(in the rows, 128 means zero)
The same turns and mirrors carry the whole set onto itself, and each row onto the other rows of its family. Which rows share a family with each named row? Give them in list order.
These 32 rows form 4 families of 8 rows each.
mebep: [125 157 115 101 132 134 138 134 104 118 139 120 121 127 193]
Tosof: [142 157 135 102 139 136 141 140 107 129 141 121 114 131 187]
let: [130 114 140 113 123 139 139 160 120 112 136 115  99 118 151]
tumen: [133 135 138 140 114 122 110 129 116 103 136 125 133 133 185]
nofar: [131 116 133 111 118 139 139 157 120 118 138 125 102 122 146]
zer: [142 149 121 128 140 115 108 143 137 127 173 114 120 127 170]
tef: [101 123 135 118 125 146 156 141 106 116 123 115 131 150 160]
rufuv: [118 142 124 113 155 138 147 144 130 140 164 110 114 127 137]
rar: [111 147 110 143 152 138 130 125 126 136 142 118 148 154 177]
Tikor: [128 126 132 105 116 136 127 142 109 108 140 133  98 124 152]
Kobim: [122 148 132 102 154 150 140 137 122 137 159 109 127 132 140]
Firi: [121 157 113 140 149 125 140 125 131 136 148 103 142 150 183]
Reme: [131 131 128 139 114 124 129 143 119 107 120 107 128 140 197]
sisuv: [115 113 125 153 129 129 131 148 146 122 147 106 137 135 148]
talik: [117 112 139 144 131 132 126 150 138 124 154 109 131 150 135]
vudi: [103 112 132 136 126 130 118 142 138 107 153 114 131 132 139]
talu: [104 113 131 117 136 138 136 126 100 109 126 116 129 154 170]
pufe: [107 114 116 149 129 129 131 146 140 117 149 103 136 144 143]
zipos: [131 124 144 105 112 126 135 157 115 108 153 112 103 122 154]
Muleg: [104 135 124  99 146 139 148 127 124 132 163 122 121 148 140]
naz: [136 154 131 124 124 124 123 136 142 125 174 131 123 123 156]
vulav: [136 157 130 104 137 134 140 118 107 126 145 129 122 147 187]
zifa: [ 97 120 127 115 148 142 151 139 111 126 119 102 131 146 161]
gav: [104 118 126 117 148 142 147 136  99 126 119 108 129 148 163]
Tok: [124 123 121 145 111 114 126 148 121 107 134 122 124 145 191]
kur: [143 152 127 134 119 121 124 151 148 119 169 114 116 127 169]
dakag: [128 133 129 137 112 124 122 145 117 105 115 111 130 129 190]
Tevof: [116 156 118 139 152 123 133 128 126 127 152  99 146 152 185]
Fomo: [119 138 122 112 156 138 150 141 129 141 172 114 117 143 143]
nop: [149 150 123 136 125 121 125 147 140 124 165 115 110 123 172]
gerud: [111 143 130 137 144 124 129 117 136 122 157 110 155 156 172]
laf: [134 158 127 101 141 135 145 138 106 128 139 116 104 134 185]

Same family as vulav: tumen, Tikor, vudi, talu, Muleg, naz, gerud
Same family as mebep: zer, tef, rar, Kobim, talik, zipos, Tok
Same family as Tevof: Tosof, nofar, pufe, gav, kur, dakag, Fomo

The same turns and mirrors carry the whole set onto itself, and each row onto the other rows of its family. Which rows share a family with each named row? Give them in list order.
These 32 rows form 8 families of 4 rows each.
Nuzaz: [120 103 143 112 110 136 126 143 145 131 160  98 156  89 105 119 143]
nog: [104 103 159 112 122 146 103 152 102 117 125 118 145 123 106 136 123]
vatov: [119 120 153 112 108 141 129 143 141 126 154  93 150  90 107 122 133]
zos: [154  89 132  94 127 129 118 138 151 140 160 122 143 146 113 131 150]
rutur: [149  86 129  97 130 145 118 137 143 135 160 114 133 151 112 119 150]
Pov: [117  94 159 111 109 151  99 150 100 113 125 116 138 133 106 129 127]
galam: [127 114 151 110 108 133 130 139 139 131 152 113 156  84 112 112 139]
lamet: [159  86 133 101 130 135 127 140 151 137 156 119 140 148 106 118 142]
ranod: [125 102 175  97 111 119 136 144 135 112 154 123 126 152 122 154 114]
siba: [149  86 136  86 131 119 114 133 139 134 151 123 137 155 110 132 149]
digo: [125 109 151 105 116 124 135 136 147 131 156 110 160  85 110 120 135]
Vafek: [124 120 153 118 106 129 143 137 139 127 159 104 155 103 115 108 142]
tiz: [122 116 144 115 122 136 130 143 147 135 152 101 150  97 100 110 142]
ralel: [135  98 162  97 116 108 142 136 135 114 165 136 133 144 115 141 105]
Levo: [148  94 134  91 130 120 123 133 146 134 158 118 137 144 123 122 159]
Lik: [132 104 173  95 114 118 134 146 141 120 156 128 135 146 123 152 103]
suzef: [132  95 165  96 117 122 126 143 127 108 159 134 134 147 110 147  95]
nenup: [103  89 150 114 131 149 109 140 101 121 125 119 142 128 111 138 129]
bugug: [147  89 134 104 144 122 123 144 140 136 147 115 143 152 115 114 150]
lazok: [146  79 130  98 136 131 126 141 151 130 156 119 131 152 113 124 150]
Miluf: [108 100 165 113 125 158 115 147 105 117 121 122 148 122 119 131 125]
Zake: [151  82 128 106 132 125 128 149 143 144 147 113 141 148 112 121 144]
dezop: [101  89 157 112 121 154 105 144 102 114 131 114 148 124 109 133 132]
Veb: [114  91 167 111 119 158 119 138 101 115 126 110 147 119 119 146 125]
bufu: [127  99 170  99 110 113 138 146 140 104 141 122 136 138 120 157 107]
tugep: [124  90 160 105 117 159 103 147 102 116 126 113 140 126  98 140 130]
Loso: [133 114 150 111 105 129 138 145 137 119 162 107 163  99 114 110 148]
ner: [117  95 159 118 130 165 117 148 103 118 127 108 147 117 114 129 133]
tal: [129 111 182  98 114 125 136 143 139 109 162 130 131 141 121 146 108]
galuf: [132  99 160  93 105 115 135 142 136 108 152 123 132 132 118 158 101]
vom: [130 101 142 110 110 133 133 136 136 125 155 103 159  86 116 112 143]
pav: [122  92 172  98 116 119 136 142 134 108 155 133 126 151 120 138 105]

Same family as dezop: galam, Lik, lazok
Same family as Levo: tiz, suzef, Veb
Same family as ralel: vatov, siba, ner
Same family as galuf: Vafek, bugug, tugep
Same family as Miluf: Nuzaz, zos, pav

The same turns and mirrors carry the whole set onto itself, and each row onto the other rows of its family. Which rows share a family with each named row? Give them in list order.
These 32 rows form 4 families of 8 rows each.
mil: [136 130 139 101 119 138 104 117 115 136 138 152 120 148 116  80 117 114
 147 128 112 126 143 118 108 138 156 142 118 137 148 117 104 147 115 124
  88 137 126 132 110 166 119 131 140 130 133 104 116 162 110 141 123]
Difi: [146 125 150  85 114 114 149 119  91 106 133 120 138 138  78 118 146 122
 122 111 123 135 110 121 133 115 128 163 134 134 111  84  86 154 152 139
  97 116 148 108 154 144 100 102 127 126 125 105 110 152 149 155 139]
Zelin: [149 124 123 100 121 110 129 109 145 150 142 117 108 143  84 120 127 132
 126  97 154 133 141 111 118 144 160 125 153 112 114 120 101 128 124 120
 108 130 131 129 103 150 104 117 123 116 118 121 124 150 107 107 140]
zel: [143 128 150  81 117 126 145 115  93 108 136 126 142 137  75 116 136 122
 130 106 127 144 107 117 144 118 136 168 142 127 117  88  79 143 137 137
  85 130 161 110 151 153  95 102 142 125 138 105 108 153 146 156 139]
Potal: [129 128 149  93 106 117 147 115  87 102 129 123 141 143  81 117 148 118
 121 112 135 140 124 122 146 116 133 161 137 136 124  85  78 146 134 135
  93 126 152 109 157 141  96  93 138 142 127 104 111 164 147 150 135]
Mevim: [164 132 126  82 128 136 156  97 101 124 158 116 123 128  88 102 159 124
 134 103 126 153 142 120 148 123 135 149 133 151 137 102  72 145 169 107
 115 104 145 135 141 141 122 109 140 122 120  92  96 142 128 129 170]
toz: [143 140 142 122 142 119 104 110 116 131 111 109 114 144 125  93 115 107
 128 112 135 128 144  90 127 127 171 126 125 121 128 112  90 127 131 111
  90 100 128 135 120 157 137 108 130 141 134  94 129 141 139 110 137]
goz: [166 147 128  92 122 133 150  99 113 122 167 118 107 129  84 103 157 119
 131  99 131 155 144 113 137 136 143 147 130 140 141  94  65 157 153 107
 115 105 161 128 141 145 113 106 143 127 118 104  95 147 129 127 173]
sok: [162 137 163 105 107 138 151  93  89 126 126 144 102 143  93  95 121 143
 121 123 131 138 131 103 111 111 130 151 142 124 130  70  74 127 139 132
 123 122 147 162 153 157  91 113 128 119 151  95 102 157 139 135 136]
lesu: [141 115 124  84  91 146 105 114 122 130 130  94 139 151 114  85  97 134
 131 114 145 123 162 110 114 110 153 127 135 130 139 107  78 154 127 146
 105 124 127 121 126 153  98 122 142 109 129 123 125 155 120 100 128]
vosum: [139 136 145 122 138 113 103 119 136 122 110 107 121 151 115  96 114 118
 128 109 127 123 144  86 120 123 166 121 130 128 122 108  95 134 146 121
  96  94 118 132 113 155 129 109 119 137 136  94 126 148 139 118 131]
ruso: [164 144 159 112  97 129 149 107  93 140 132 145  88 139  89  99 126 140
 126 118 128 150 138 110 106 122 133 156 141 126 138  72  71 140 148 122
 124 123 138 148 161 150  94 119 130 125 144 103  98 160 138 134 141]
rom: [158 131 146 114 106 123 146  99  74 127 127 141 101 135  88  97 130 149
 128 120 123 143 130 110 106 114 128 151 146 132 128  67  78 138 155 130
 128 121 144 160 154 154  95 119 134 118 141 101 109 162 136 134 140]
gitis: [138 114 128 109 124 107 126 119 135 142 141 114 116 148  83 121 108 128
 128 102 155 133 148 123 120 140 154 120 150 105 123 118  89 128 128 135
 100 141 132 128 113 136 116 118 120 115 133 111 117 127 111 110 124]
komor: [126 138 155 111 107 136 164 122  93 110 130 128 110 153 105  88 169 114
 117 119 137 137 133 107 145 114 135 135 125 152 133  94  94 142 149 124
 135 139 155 139 132 139 121 129 151 135 126 111 108 149 157 106 135]
loze: [133 137 148 116 141 121 115 104 127 122  97 104 129 149 120  95 115 109
 140 114 136 126 144  89 127 123 165 115 138 131 129 110  99 125 136 115
 101 109 129 134 118 156 133 104 126 131 136  93 139 158 144 110 133]
batu: [140 115 135 112 112 136 110 117 128 136 151 135 125 149 110  77 114 108
 146 127 107 134 140 118 111 145 152 135 129 135 146 117  95 144 126 127
  76 142 135 125 103 164 119 135 143 123 144 102 113 151 105 129 127]
Pala: [140 120 122  67 100 145 102 119 114 128 131 107 127 154 113  94 107 134
 145  98 144 120 163 110 111 109 156 136 134 135 134 106  76 146 126 138
 103 125 125 111 132 148  88 120 138 118 125 125 121 170 114 104 123]
nav: [146 129 148 103 109 135 155 122  90 110 129 127 111 148 100  92 163 113
 111 119 118 137 132 109 143 114 124 148 128 146 121  92  96 144 159 111
 137 146 150 147 126 147 114 137 147 136 128 116 101 143 153 101 142]
fal: [153 143 133  76 127 146 145  97  96 131 167 107 117 111  89  93 144 116
 127 106 122 153 150 111 138 119 142 150 137 136 131 109  67 154 156 116
 122 112 159 137 147 140 126 115 152 123 125  99  89 141 131 132 166]
faru: [148 129 153  99 119 131 114 115 134 143 140 145 120 137 103  86 113 119
 147 125 110 128 144 113 109 145 159 144 130 133 141 111 107 145 120 109
  85 140 121 129 111 167 116 138 136 120 133 102 115 174 106 138 131]
pofe: [142 115 123 100 126 105 128 114 123 150 146 109 111 152  91 131 129 131
 128  94 155 125 143 116 130 139 170 118 142 110 123 120  94 123 120 129
 100 131 128 128 111 136 107 115 119 124 122 117 122 142 116 106 131]
mizag: [138 128 138 127 136 128 110  99 133 121 112  97 132 144 112  95 102 106
 126 114 128 120 146  95 126 119 166 122 127 119 131 111  76 132 135 113
  90 104 125 132 123 154 129 110 135 137 144  92 124 135 135 117 129]
sib: [143 127 164 102 107 134 163 119  98 104 136 136 110 149 103  85 163 112
 109 115 134 135 135  99 137 121 139 145 135 143 123 100  92 139 154 127
 139 143 157 151 121 142 125 128 144 128 134 117  96 140 144 100 135]
felaf: [159 132 157 108 107 134 145  88  85 136 141 125  94 132  94  94 132 134
 121 122 117 148 132 103 104 106 130 151 151 118 120  80  69 127 145 138
 129 115 146 156 157 142  94 111 129 129 150 107 105 158 135 136 137]
zubu: [133 117 115 110 128 100 120 122 129 143 140 116 114 142  84 121 123 148
 131  94 149 132 149 110 125 139 166 116 152 115 122 114  98 130 130 133
 106 129 124 138 104 144 111 122 131 118 122 117 125 148 111 108 131]
pelaf: [141 124 118  74 103 142  93 129 123 126 128 100 137 153 111  94 105 140
 139 101 133 128 164 107 129 110 147 131 137 134 134 102  89 148 131 131
  99 131 120 119 118 158  86 127 138 121 124 121 122 170 123  98 137]
rusa: [130 122 124  70  93 135 108 116 116 125 121 101 145 152 113  91 105 126
 139 102 147 116 164 102 123 112 153 130 142 143 130 106  91 140 130 131
 101 126 130 116 124 160  90 114 142 115 124 110 123 184 117 102 133]
pas: [138 127 158  84 114 121 143 111  82 112 145 115 136 134  88 113 138 107
 127 115 114 144 119 124 149 119 131 158 142 123 119  93  91 145 133 146
  99 125 164 114 148 144 104 102 128 129 137 109 111 146 152 160 141]
Sonup: [127 128 151  99 100 133 157 115  86 114 140 127 108 147 101  92 154 101
 113 111 120 131 139 108 141 113 134 142 139 139 119 109  95 139 156 130
 149 143 160 144 125 139 115 131 146 137 139 121  91 138 148 116 129]
kefa: [163 137 128  76 120 139 152  95 106 122 161 112 130 130  86 101 157 122
 131 101 132 151 138 101 144 128 158 148 140 143 139 108  64 157 162 115
 117 113 159 137 137 149 124 103 152 119 124 103  92 142 134 124 170]
tun: [140 122 142 103 122 136 108 121 132 137 144 145 128 147 112  81 120 129
 149 124 108 136 148 120 123 134 149 138 126 141 145 114 104 135 124 122
  79 126 112 132 102 161 114 131 132 126 137  95 119 166 104 140 129]

Same family as pelaf: Difi, Mevim, vosum, rom, nav, zubu, tun
Same family as Sonup: lesu, gitis, batu, fal, mizag, felaf, pas
Same family as toz: mil, zel, sok, Pala, pofe, sib, kefa

